In the rows, 128 means zero.
One turn moves each row of this set onto another row. After a few examples, where does it send each row asked below?
Z_892: [127 106 150 136  97 127 102 112 107 131 119 116 148 117 120 113 137]
Z_774: [112 119 145 116 113 107 124 110 119 116 101 117 128 104 133 137 152]
Z_365: [108 109 130 170 111 139 133 132 123 127 137 143 139 116 101 129 152]
Z_876: [110 100 113 144 121  97 135 157 127 103 128 118 129 120 110 146 149]
Z_995: [131 103 156 148  95 115  99  98 102 131 120 115 132 127 118 119 142]
Z_49: [119 103 151 148  98 109 104 124 105 138 113 119 144 117 115 101 132]
Z_890: [127 119 110 150 120 105 136 138 130 107 127 115 109 112 101 152 154]
Z_52: [125  93 140 147 119 110 145 116  90 112 115 123 112 116 149 134 137]
Z_24: [133  95 134 136 122 104 139 127  78 119 125 112 116 125 126 139 137]
Z_773: [131  74 117 145 111 107 128 146 130 129 114 136 121 137 129 144 128]
Z_203: [113 106 128 173 107 140 125 126 117 119 143 132 134 113  97 134 150]
Z_961: [140 104 125 153 102 104 105 134 134 147 126 131 124 107 101 119 175]
Z_398: [105 111 145 118 110 111 134 115 119 123 106 123 137 109 142 133 152]
Z_898: [135  91 140 153 116 104 145 130  89 121 117 120 104 130 134 136 130]
Z_864: [127 107 154 168 132  81 125 132 115 144 126 113 120 116 113 104 149]
Z_835: [142  92 137 163 111  95 115 129 145 143 110 136 117 117 103 118 171]
Z_949: [136 100 139 162 118 118 118 129 151 135 118 147 121 107 103 123 168]
Z_193: [139  76 107 138 102 101 121 141 119 130 116 136 113 137 127 143 134]
Z_826: [109 119 112 147 126 112 133 148 123 101 126 114 133 110 109 145 161]
Z_878: [121 104 153 174 130  86 125 133 123 147 118 113 126 118 123 106 143]

Z_949 goes to Z_876
Z_835 goes to Z_826
Z_878 goes to Z_365
And these:
Z_995 goes to Z_961
Z_774 goes to Z_864

One turn moves each row of this set onto another row. After a few examples, where does it send each row asked below?
Z_744: [165 123 117 120 110 144 118 142 127 118 138 118 118 131 121 128 142 132
 124 145 121 106 144 127 159 143]
Z_457: [121 164 122 155 135 116 103 154 138 121 145 110 118 126 119 126 111 155
 130 155 123 134 143 142 133 138]
Z_605: [135 138  98 131 143 137 113 129 150 102 132 138 109 140 120 148 108 115
 119 138 132  91 124 132 127 153]
Z_419: [151 169 145 132 141 138 125 155 138 133 144 119 135 152 128 113 116 123
 128 134 116  96 124 123 152 166]
Z_306: [150 139 133 132 160 137 125 147 135 120 146 140 103 128 132 112 128 121
 125 159 113 132 154 113 154 121]
Z_244: [142 141 121 133 108 130 125 162 123 128 138 123 139 127 133 145  97 106
 112 145 121 111 141 159 154 137]
Z_530: [130 153 133 123 139 132 118 138 138 136 140  99 130 144 138 109 125 105
 128 141 125  95 167 150 135 126]
Z_912: [137 152 127 137 115 149 131 157 101 109 134 137 134 163 121 126 113 110
 125 151 161 130 123 140 130 138]
Z_464: [117 150 130 141 128 138  84 129 160 112 158 139 100 152 113 118 123 119
 115 164 122 110 133 136 122 156]
Z_455: [119 144 105  91 121 137 119 138 129 130 129 136 147 141 137 111 127 124
 122 133 131 129 131 135 125 165]
Z_256: [115 150 138 104 133 155 108 161 143 145 119 127 109 122 139 123 119 114
 146 129 136 117 153 125 130 143]
Z_121: [ 94 146 146 130 120 148 126 136 143 150 150 124 144 150 128 125 104 105
  99 151 116 132 135 137 144 137]
Z_808: [101 146 145 114 114 169 126 158 121 122 146 107 121 153 126 133 123 139
 128 138 133 111 130 132 121 136]
Z_253: [148 141 104 149 115 142 101 152 149 129 152 134 122 176 129 108 128  94
 139 141 129 119 131 145 127 137]
Z_711: [140 125 140 134 138 142  96 131 137 130 151 140 122 153 113 127 130 154
 119 111 131 119 149 148 123 146]
Z_506: [120 143 145 132 142 158 100 148 140 127 140 133 120 118 125 132 125 110
  86 137 141 144 153 130 115 143]
Z_575: [141 130 141 164 158 137 112 141 135 115 137 117 124 140 122 109 119 113
 128 172 144 110 141 145 139 156]
Z_424: [115 153 141 130 120 143 103 157 161 134 148 133  90 158 120 140 109 138
 119 132 126 114 148 122 127 114]
Z_397: [137 129 143 146 135 146 146 143 158 139 130 138 106 159 137 134 129 139
 137 155 120 129 127 144 152 129]
Z_977: [109 152 131 156 118 152 129 113 152 122 114 138 120 143 137 122 121 122
 127 137 115 150 135 123 150 135]
Z_454: [149 153 117 130 100 132 101 140 142 110 150 123 134 150 140 129  96 104
 116 136 114 137 141 130 120 131]
Z_122: [105 171 115 134 124 147  99 159 135 143 119 111 136 132 111 119 112 130
 130 166 131 126 126 144 125 141]
Z_526: [126 164 133 121 120 161 119 143 141 157 123 133 130 173 108 135 108 134
 126 150 116 115 153 137 128 158]
Z_167: [141 130 133 133 135 164 137 156 151 132 126 116 126 167 107 135 111 128
 118 143 140 107 144 123 144 172]
Z_63: [125 142 126 144 126 155 118 140 128 116 158 130 114 156 107 112 117 138
 139 134 139 158 165 136 149 130]
Z_309: [114 120 137 123 130 119 130 143 121 134 118 129 111 151 145 122 132 143
 125 152 116 108 121 120 136 138]
Z_931: [121 167 150 130 139 118 117 169 152 144 158 130 123 133 126 101 121 116
 134 133 136 132 135 126 134 148]
Z_131: [119 158 126 147 141 148 116 142  99 142 138 129 134 117 116 123 142 127
 102 139 128 115 144 129 131 161]
Z_297: [160 121 133 137 137 147  97 146 146 142 131 144 114 124 131 115 131 119
 123 152 145 134 117 144 139 125]
Z_943: [143 141 123 129 124 160 142 127 145 104 156 119 129 134 142 121 108 130
 127 133 147 120 144 133 139 167]
Z_718: [116 135 121 162 129 161 121 154 159 119 151 125 131 126 107 129 127 128
 105 158 125 120 117 112 131 132]
Z_780: [142 138 123 139 146 134 132 139 143 149 157 158 131 134 118 108 142 104
 127 146 117 115 137 157 120 135]
Z_793: [120 123 131 118 123 162 102 139 128 129 122 125 132 166 123 106 121 144
 117 163 135 132 158 133 144 125]
Z_231: [143 170 120 163 151 134 118 145 133 120 130 154 117 149 129 126 115 130
 128 128 131 140 127 137 113 131]
Z_859: [133 135 137 127 128 143  99 138 136 135 155 154 158 136 126 140 128 111
 113 137 130 111 123 142 157 160]
Z_939: [118 138 117 127 130 120 108 136 108 115 134 141 125 156 143 149 130 114
 123 124 108 111 146 130 145 134]
Z_512: [147 138 160 137 133 149  93 117 150 140 132 122 119 144 145 118 119 123
 106 136 129 135 137 126 143 116]
Z_559: [113 148 124 125 150 133 103 122 149 135 147 155 116 138 159 132 112 124
 136 161 118 134 145 126 132 153]
Z_821: [129 151 116 134 111 129 127 149 142  93 160 136 101 138 133 109 103 142
 123 147 144 137 134 125 132 150]
Z_533: [141 150 126 126 110 131 125 161 144 140 102 127 102 143 121 114 114 123
 110 138 117 137 133 118 156 150]
Z_915: [122 150 113 124 119 133 116 123 152 128 116 139 139 121 121 148 102 138
 111 163 128 114 138 142 123 133]
Z_7: [136 176 139 148 130 133 109 156 145 134 127 128  99 147 138 118 101 115
 103 163 143 126 152 142 125 160]
Z_472: [162 160 133 137 141 149 123 145 121 135 160 134 127 145 104 124 140 140
 110 146 123 128 126 115 122 134]
Z_408: [122 158 126 135 120 123 116 118 138 136 118 132 124 161 119 114 111 120
 118 121 128 120 136 145 123  97]
Z_604: [135 116 118 130 149 119 123 146 130 124 137 115 141 174 133 111 115 139
 116 144 155 121 142 142 126 143]
Z_113: [124 149 137 138 144 129 100 145 134 114 124 134 126 167 143 139 117 106
 103 142 120 129 134 101 129 120]
Z_384: [107 127 121 128 115 129 132 146 126 130 147 143 123 144 115 106 146 100
 112 126 118 103 139 138 136 141]
Z_985: [138 115  90 143 126 136 118 144 157 128 136 120 132 139 122 124 124 138
 137 147 121 132 135 128 126 166]

Z_408 goes to Z_808
Z_131 goes to Z_605
And these:
Z_780 goes to Z_821
Z_419 goes to Z_253
Z_424 goes to Z_121
Z_718 goes to Z_559
Z_472 goes to Z_464
Z_297 goes to Z_457

One turn moves each row of this set onto another row. After a few examples, where does it send each row asked below?
Z_800: [131 119 120 141 131 119 119 155 117 121 139 110 100 126 125 120 105 100
 141 129 130 112 136 177 144 120 132 138 126 124 102 150 134 112 119 157
 141 137 104  96 108 144 133 126 115 139 150 141 123 106 149]
Z_527: [126 137 134 144 141 123 147 130 116 157 163 149 119 129 100 134 155 125
 129 131 127 117 128 164 137  86 133 122 114  92 102 133 125 127 137 144
 154  84 111 122 137 128 148 134 146 142 144 145 113  96 155]
Z_480: [112 117 130 135 125 135 138 147 150 144 141 137 109 109 122 149 134 104
 121 112 132 113 146 157 160 107 138 126 105 110 103 138 128 125 118 143
 137 111 105 118 111 119 138 115 148 109 123 137 109  51 144]
Z_998: [ 94 155 129 134 118 134 128 128 140 167 143 125 123 134 118 112 118 107
 152 139 115 103 138 124 112 147 141 132 125  95 109 128 106 130 116 147
 153 128 128 108 132 132 136 129 130 113 157 127 105 110 148]
Z_438: [127 152 104 130 112 133 141 123 143 124 168 139 106 126 129 120 126 133
 126 131 125 131 139 151 115 114 116 149 101 126  92 110 154 117 100 134
 122 133 120 125 128 122 107 134 144 128 122 157 102  84 135]
Z_465: [137 133 106 154 118 129 172 146 145 125 137 146 114 143 123 122 146 109
 149 124 129 140 140 186 122 122 134 148 124 143 121 126 116 112  98 140
 114 141 127 105 109 119 121 133 126 110 110 146 106  88 156]
Z_879: [ 96 155 123 132 125 112 145 123 147 155 160 121 103 101 122 143 149  88
 134 114 127 132 119 152 131 140 132 121 148 120 117 149 118 108 106 115
 165 125 119 117 131 125 137 148 127 119 112 118 105 114 127]
Z_355: [109 155 132 166 114 118 132 133 127 147 150 133 120 160 156 153 147  97
 142 150 119 105 143 148 151 109 112 138 129 111 122 116 116 105 108 139
 140 154 118  91 136 135 137 133 123 119 134 155 132  89 137]
Z_170: [142 130 111 159 121 131 174 145 140 130 130 143 113 142 124 128 140 111
 153 128 125 149 139 182 121 121 133 143 123 143 120 128 108 111 101 143
 117 140 128  97 108 119 117 129 123 119 109 147 110  86 156]
Z_285: [139 121 143 142 124 120 149 148 115 150 142 138 115 113 131 110 145  82
 141 131 120 132 124 166 122 111 139 156 142 141 107 137 138 127 141 136
 153 113  94  98 101 145 150 143 113 129 131 154  90 105 163]
Z_66: [116 155 112 129 113 129 133 121 136 128 168 141 106 115 122 120 126 128
 125 129 131 142 134 141 117 108 106 145 101 117  86 112 156 109 112 132
 139 130 124 132 134 130 110 134 153 126 125 154 101  90 139]
Z_518: [103 149 127 137 123 128 118 141 130 160 141 116 117 138 114 111 113 114
 151 142 118 103 140 127 119 150 138 136 140 102 108 142 107 129 118 146
 149 126 121 114 129 128 140 131 119 122 161 126 106 111 146]
Z_792: [125 117 127 136 121 139 135 147 138 139 135 140 110 109 125 143 127 105
 123 113 135 119 146 159 160 106 138 138 105 108  96 138 129 130 123 138
 142 115 109 124 104 121 146 114 146 109 127 127 107  54 151]
Z_832: [ 97 149 127 128 128 120 150 122 148 148 163 122 102 105 126 143 153  80
 133 114 129 130 116 147 130 136 130 120 137 120 119 143 118 101 104 114
 166 127 119 110 134 118 140 152 128 120 114 122 103 111 122]
Z_15: [136 118 121 134 129 118 127 154 116 127 143 107  96 130 128 118 110  92
 142 133 127 113 134 180 147 119 134 132 129 126 105 149 137 106 121 153
 143 133  98  96 104 140 126 126 118 131 150 146 127 106 153]
Z_407: [108 144 131 142 112 108 161 130 144 155 153 149 137 131 145 135 155 106
 151 133 131 118 125 146 123 138 113 121 124 104  93 139 106 117 142 132
 132 131 129 102 105 131 154 148 135 108 100 173 126  94 157]
Z_754: [138 114 144 139 126 114 152 142 114 153 144 136 110 111 123 114 136  84
 139 136 125 136 119 165 124 114 138 150 144 143 113 141 135 133 139 127
 152 113  90  99 103 142 151 148 121 127 127 155  87 102 161]
Z_661: [106 147 127 135 128 118 149 130 139 153 166 122 100 100 123 137 144  83
 131 115 130 134 113 154 130 142 132 130 150 133 110 149 115 112 110 112
 163 121 110 118 118 118 147 146 120 119 112 124  95 111 125]
Z_951: [115 154 113 125 117 130 135 117 136 127 165 139 111 113 126 125 124 125
 122 136 130 129 135 144 113 109 108 144  94 123  87 109 162 113 111 132
 131 125 130 126 128 123 109 134 151 129 124 153 104  89 139]
Z_412: [118 145 126 142 108 106 166 123 147 146 158 146 130 133 146 128 159 101
 147 139 128 122 122 156 124 138 119 116 122 109  99 128 113 116 140 128
 136 136 131 103 113 135 155 149 132 106  99 172 133  96 165]
Z_495: [130 129 138 145 142 121 148 133 102 153 156 139 111 125  97 142 153 122
 129 136 125 127 129 161 138  86 133 125 117  99 108 136 123 120 142 146
 156  89 106 121 133 123 146 137 144 142 141 138 120  96 157]
Z_608: [150 136 123 156 125 121 161 129 138 131 117 151 107 149 126 129 135  93
 123 163 110 134 121 179 120 122 110 133 147 125 123 121 128 123 123 141
 134 133 127  99 130 108 142 132 144 140 155 151 121 103 162]
Z_547: [103 158 129 163 118 116 127 132 128 149 159 138 119 152 149 153 143 102
 136 156 127 104 141 149 156 107 104 133 129 113 116 123 111  99 112 132
 144 153 118 102 135 131 137 136 130 114 137 160 125  94 131]
Z_174: [ 92 154 130 132 120 130 115 128 139 163 142 127 120 131 118 115 122 107
 154 140 112 112 139 126 118 147 142 130 139  96 112 132 106 132 117 141
 153 126 131 113 133 132 137 129 124 113 156 126 104 107 146]
Z_973: [109 151 131 125 136 134 154 112 123 164 145 145 117 142 100 152 133 110
 130 129 117 110 121 136 111 124 113 127 116 125 124 127 159  93 142 138
 123 120 123  99 115 128 122 144 147 143 127 142  92  60 149]
Z_484: [119 149 129 134 141 136 162 112 133 157 144 146 115 148 105 147 132 111
 120 132 106 111 118 143 109 133 117 124 131 130 128 126 159  98 147 143
 121 120 119  96 119 121 132 145 149 150 126 152  99  66 149]
Z_246: [147 141 123 155 130 121 157 132 136 137 123 147 105 154 124 134 135  94
 126 156 110 133 123 172 114 122 114 129 152 125 126 118 132 122 122 147
 132 132 129  91 126 104 144 131 146 141 158 159 128 103 159]
Z_377: [106 143 136 124 137 136 153 111 125 162 145 143 118 144 103 149 129 108
 123 124 117 113 125 130 117 129 115 126 127 123 126 132 154  93 150 142
 122 123 123 100 116 131 122 140 156 144 123 136  95  64 149]

Z_412 goes to Z_495
Z_951 goes to Z_879
Z_438 goes to Z_661
And these:
Z_15 goes to Z_170
Z_754 goes to Z_246
Z_377 goes to Z_998
Z_547 goes to Z_480

One turn moves each row of this set onto another row. After a few examples, where does it send each row asked below?
Z_769: [120 110 165 132 115 139 144 130 128 119 104 115 146 132 141 128 140 131
 134 147]
Z_478: [128 111 165 130 139 151 138 112 130 132  96 110 151 123 136 117 138 125
 120 149]
Z_37: [127 121 107 118 141 142 128 107 108 119 105 107 145 125 159 121 147 141
 124 106]
Z_850: [133 115 139  98 148 125 123 105 121 125  99 127 113 102 133 134 149 136
 124 117]
Z_286: [120 117 145 144 137 136 135 119 126 129 144 120 116 121 115 137 135 137
 101 151]
Z_265: [131 127 159 131  99 129 100 116 126 150 116 134 149 140 129 116 136 135
  95 122]
Z_224: [128 121 110 116 129 140 132 119 103 125 104 114 151 131 161 121 155 140
 128 106]
Z_602: [129 132 139 109 151 120 114 114 130 143 111 151 134 132 106 130 152 125
 128 127]
Z_381: [126 131 127 112 128 129 140 119 131 123 110 155 111 127 120 133 161 110
 120 132]
Z_300: [137 104 174 131 129 128 140 121 118 137 101 114 145 117 153 119 153 135
 119 141]
Z_665: [128 125 114 131 162 123 119 131 130 133 117 143 172 131 136 123 132 133
 119 121]
Z_578: [129 113 117 137 157 112 131 121 127 111 118 135 143 107 157 132 131 134
 105 116]
Z_80: [128 120 141 113 149 108 119 109 130 118 115 143 106 110 122 142 148 130
 120 122]
Z_935: [123 124 151 127  81 134 112 123 120 130 119 126 132 132 139 125 132 134
  96 123]
Z_422: [128 124 110 124 161 135 120 131 128 135 115 135 170 129 138 124 128 138
 123 120]
Z_986: [132 123 139 140 133 138 142 121 119 153 138 131 123 128 120 125 153 128
  93 156]
Z_360: [140 112 143 141 108 140 137 105 116 144 110 102 130  94 139 116 163 130
 113 117]
Z_535: [124 124 130  97 118 132 139 129 118 127  99 143 120 124 132 134 160 119
 133 125]
Z_22: [129 136 131 157 112 148 135 103 139 146 126 126 140 124 108 119 157 111
 109 131]
Z_11: [132 110 112 128 155 116 129 126 117 116 117 130 143 103 161 132 133 139
 106 114]
Z_288: [123 127 137  93 146 140 117 117 128 135  97 135 137 128 111 129 145 130
 140 124]
Z_281: [124 136 107 150 140 113 133 103 131 113 130 144 138 148 135 125 150 119
 113 116]
Z_797: [137 123 151 156 127 113 114 105 125 156 134 121 146 117 113 119 156 139
 118 115]
Z_927: [124 123 145 138  92 140 131 128 117 142 116 111 153 125 124 122 154 136
 142 117]
Z_487: [119 119 142 163 105 121 129 111 134 119 136 117 122 110 118 135 145 130
 118 121]
Z_870: [125 131 116 150 145 101 124 104 126 116 134 142 138 141 139 128 151 132
 111 110]
Z_901: [123 121 145 140 124 153 120 100 133 131 114  91 149 110 115 122 131 138
 130 119]
Z_809: [123 131 145 126 103 155 103 109 133 137 113 122 145 134 122 118 123 130
  94 126]
Z_811: [125 124 100 125 128 136 145 144 121 118 115 141 154 127 155 128 142 124
 116 123]
Z_118: [131 138 110 148 152 112 123 102 129 128 128 146 147 147 133 120 154 123
 107 113]
Z_925: [132 128 144 135  94 144 117 107 132 136 109 132 129 127 136 115 138 118
  80 129]
Z_942: [123 124 109 114 137 142 125 117 109 121 106 109 157 135 151 125 144 146
 136 106]
Z_689: [122 121 154 140 134 123 126 132 116 148 147 129 132 132 114 133 143 145
 110 150]
Z_862: [126 127 103 135 133 130 144 138 126 120 117 149 152 128 152 125 145 114
 110 128]
Z_700: [123 123 157 135 101 130 102 105 132 120 118 120 129 123 132 127 119 137
  92 118]
Z_470: [136 121 156 130 109 133 104 104 120 146 114 119 131 115 142 115 134 140
  84 122]

Z_850 goes to Z_381
Z_37 goes to Z_281
Z_935 goes to Z_265
And these:
Z_901 goes to Z_487
Z_578 goes to Z_811
Z_300 goes to Z_986

